Turns, then the turns between two rows, first turn first; the first pair answered:
Y:
[ -7.0 -49.5  16.0 -20.5  -6.7  -3.9  17.3  12.4   3.7  -8.2  51.6  11.3
  13.9  -1.7  19.9  30.5   5.5 -33.6   9.2  35.5   0.9   9.9] |-> [-23.0 -61.4  15.4  -9.7 -15.6 -19.8  26.9  11.7   0.0   7.5  32.6  33.0
  -4.7  -1.3  16.1  16.1   7.6 -23.4  22.6  11.4  10.5   2.3]
[  5.7  12.1   2.7 -11.8  -4.8  18.3   6.7  -5.5  31.2 -27.6  27.5  10.7
  -8.3  23.2  10.8  24.8   6.9 -10.5  -2.9 -11.5 -16.8   8.6] |-> [  4.3  -6.5   5.0 -25.3  -2.3   7.9  14.9   0.8  17.3 -31.4  31.0  -1.6
  20.8  16.5  21.8  15.3 -10.5 -14.1 -11.9  18.0  -9.6   6.1]
[ 22.8  11.3   5.9 -16.4  28.6  24.8 -10.6  23.4  18.2 -30.7  31.5 -12.7
  30.1   6.0  29.4  26.7   1.0 -20.1 -28.1  46.7 -16.2  14.5] |-> [-16.5 -37.5  16.1 -21.2  21.8 -22.5  14.4  29.5  -6.5  -3.4   8.9  16.8
  42.9   3.7  36.6 -11.6 -32.6   4.4 -21.1  47.6   8.0  -9.4]
[ 10.6   2.9  39.7 -12.5  -9.2  38.0 -12.0  14.3  15.7  -4.9   1.0  13.5
   1.4   5.1  -6.3  -6.0  -3.1 -20.9 -16.6   1.7 -10.9  15.7] |-> [  3.1 -11.8  43.0 -19.6  -8.1  25.6  -7.8  18.1   7.8  -2.4   0.0   7.3
  16.7   2.2  -2.4 -12.5 -13.6 -18.2 -16.0  15.3  -4.7  10.7]
H:
[  0.2  -1.1   2.7 -11.8   3.1   3.1   8.5   4.0   8.9  -9.2   2.4  -3.2
 -16.9 -12.4   3.1  -4.3 -10.2 -28.1  -5.8 -21.4   7.2  -7.0] |-> [  0.0  -4.9   3.8 -10.3   1.2  -2.0   9.7   4.2   8.5  -6.0   1.8  -3.7
 -15.7 -15.0   3.0  -8.5 -10.6 -24.3 -10.6 -20.0  10.4 -10.1]
[ -4.3  15.6   8.9  -9.6  25.2  -1.8  41.7  24.9  44.0  -0.3  15.1  51.8
   5.4  34.2  36.8   8.1  16.7   0.9   8.5 -27.2 -34.9  25.9] |-> [-15.9 -20.1   8.1 -26.6  15.5 -34.5  42.3  18.4  -2.5  12.9 -13.5  17.8
  62.9   8.9  39.0 -23.0 -37.7   8.0   4.0  26.9  -1.8  -2.9]
[-23.0  31.0  13.4   8.9  20.1  11.0  27.0  15.0 -14.7   7.4  -2.5 -21.1
  38.7  -6.8   1.1 -25.4  -7.1  13.1  12.1  -1.8 -41.5  11.9] |-> [-13.6  40.0  12.0  10.5  21.0  18.7  17.4  12.7  -9.6   4.3   4.1 -27.8
  35.5  -8.9   2.0 -15.6  -0.1   7.3   9.6  -2.3 -43.8  12.8]
[-29.8   6.3 -19.2   9.3 -27.2   5.0  -2.0 -16.1  -3.6  13.0 -25.8 -43.8
  -2.4 -12.5  -5.0 -12.9 -21.4   4.7  -4.3  15.8  24.2  -6.5] |-> [-16.5  31.3 -18.9  20.2 -25.8  28.0 -10.4 -12.1  22.7   1.3 -14.0 -32.8
 -30.7  -2.2 -11.8   8.1   7.7  -1.5  -4.2 -10.0   7.3   7.9]
M:
[-11.2 -21.3  -8.9  -2.5  25.4   6.9  -2.7  -1.9   9.9  -4.8  28.9  22.8
 -17.5  12.4  11.0   3.3  16.2 -16.6 -16.6 -11.0  -3.9   9.6] |-> [  7.1   0.0 -16.1   7.4  14.8  21.7 -23.0 -15.1   5.8  -3.6  15.9  -4.2
 -20.4  -1.8  -8.3  13.8  19.9 -22.5 -16.5 -12.4  -0.5   6.2]
[-24.5 -37.8   1.8  12.1 -15.5 -21.1  14.6   5.6 -10.0  16.1 -29.1  27.4
 -30.1  -3.7 -14.5 -19.0 -23.0  12.0   6.9 -27.3  23.3 -26.1] |-> [  3.2  10.8  -6.0  24.4 -34.9   4.5 -14.2 -19.0 -15.6  15.9 -41.5 -25.2
 -11.3 -12.2 -42.1  -9.5 -21.8   5.3  20.1 -21.3  17.6 -14.3]
[-13.2 -20.7  -5.5  -8.9  -2.5 -28.7   3.9  -0.8 -30.0  11.0 -17.3  -8.8
  20.8 -11.0   1.3 -19.3 -23.4   9.8   1.6  11.6  25.4 -13.0] |-> [ -7.4 -14.1  -7.4  -6.7  -5.2 -20.8  -4.9 -11.0 -33.1  11.4 -18.9 -19.1
  16.2 -16.1  -5.3 -14.7 -21.2   6.1   2.4  13.7  26.1 -13.7]
Then:
Each pair is 2 to 3 turns apart.
[ -0.6 -15.3  13.2 -16.9  -0.7 -23.7  10.7  14.8  -2.6  -3.9   0.6  -5.9
  33.7   1.4  10.7  -9.5  -8.9 -13.4   1.6  38.2  -2.2   0.9] |-> [  4.7  -0.4  13.9  -6.3   1.3 -12.2  19.4  17.1  19.0  -6.6  16.3  26.7
   0.5  24.2  13.8   5.4  21.4 -10.5   8.5  -1.4 -23.6  18.3]
H H
[-21.6  -5.0   9.3   9.1 -17.3   5.1 -14.3  -9.0 -42.5  39.8  -5.6 -17.5
  14.2 -25.8   1.2 -13.8 -44.3  11.8   0.7   2.6  32.2 -13.9] |-> [-19.3  21.5  14.4  25.6 -10.5  24.0  -9.0   0.0  -3.5  37.2  11.5  32.8
 -42.8   4.7   5.5   4.6   0.8  16.6  10.7 -54.2   1.7  10.9]
H H
[-17.6 -16.2  22.4  33.1  16.3  13.7 -22.4   3.5   9.2 -24.6  -0.9 -17.0
 -12.0 -40.0   6.5   1.6  -4.0  -2.5 -16.7  10.5  12.2 -14.5] |-> [-27.6 -21.2  22.7  35.7  15.3   5.0 -10.8   8.7  11.2 -18.3  -3.1  11.1
 -25.5 -29.4   5.8  -3.6  -2.7   6.6  -6.7  -8.6  11.1 -11.0]
Y H H
[-18.5 -21.0  -7.5   5.2 -23.5 -26.7  -1.7 -24.9 -34.6  13.6 -46.3 -18.0
  -6.3 -15.4 -22.4 -32.0 -19.1  11.5   8.8  -5.5  23.2 -19.9] |-> [-21.6 -18.6   4.6   2.3 -16.2 -48.5  30.0  -7.0 -24.5  17.6 -26.5  -2.2
  24.8   4.0   0.9 -39.0 -29.2  17.5  18.6   2.8   1.5  -1.2]
M M
[-25.4 -25.3  10.0   3.3   8.9   0.5  12.3   4.7  19.8  18.1 -12.1  35.5
 -13.7  -9.8  11.0  -0.3  25.5   3.6 -10.9 -20.8   2.2  -4.4] |-> [  5.5  -0.6   6.4  -4.4   9.9  27.2  -6.3  -0.7  20.1  -1.3   3.0 -23.1
  30.8 -15.6  11.8  20.2  15.1 -15.8 -24.3  27.2 -11.7   8.3]
Y M Y
[ 21.9   9.2 -11.0   4.2  -9.5  22.2 -49.4 -25.1  -3.9  -7.2 -18.9 -25.7
 -19.1 -33.5 -28.1   7.7   4.7  -5.6 -10.8  -5.2  18.8 -24.2] |-> [ 12.6  13.5  -6.3  17.5 -29.7  -9.2 -20.7 -24.2 -16.8  20.1 -35.1 -20.2
  21.3 -20.1 -30.1 -22.9 -15.2  18.5  19.1  -5.0  12.8 -12.1]
H H M
[-12.0 -32.9   2.5 -31.0  32.6  -5.7  14.3  23.2   4.0 -22.9  17.2   6.0
   6.8  -6.8  37.8  -3.7  -9.7  -2.0 -21.3  33.6  -3.7 -11.7] |-> [ -4.8  -9.1  -5.5 -16.0  26.6  25.7 -14.7   5.0  17.5 -25.2   5.9  11.2
 -59.1 -10.4  14.4  13.4  26.9  -8.7 -18.2 -11.6   2.9 -14.3]
M H
[ 36.9  28.0   5.2  16.5  16.0  39.0   0.6  -6.1   1.0 -49.6   6.3  -7.7
  19.8  -8.9   0.0  20.1  14.5 -15.9   4.9  28.0 -27.2  -9.8] |-> [ 25.0   0.7   4.1   5.4  31.1  34.2  -3.4   2.2   1.8 -54.5   5.7   7.6
  -4.4 -21.1   6.1  21.5  17.6 -21.5 -14.5  31.9  -9.5 -29.0]
Y M H
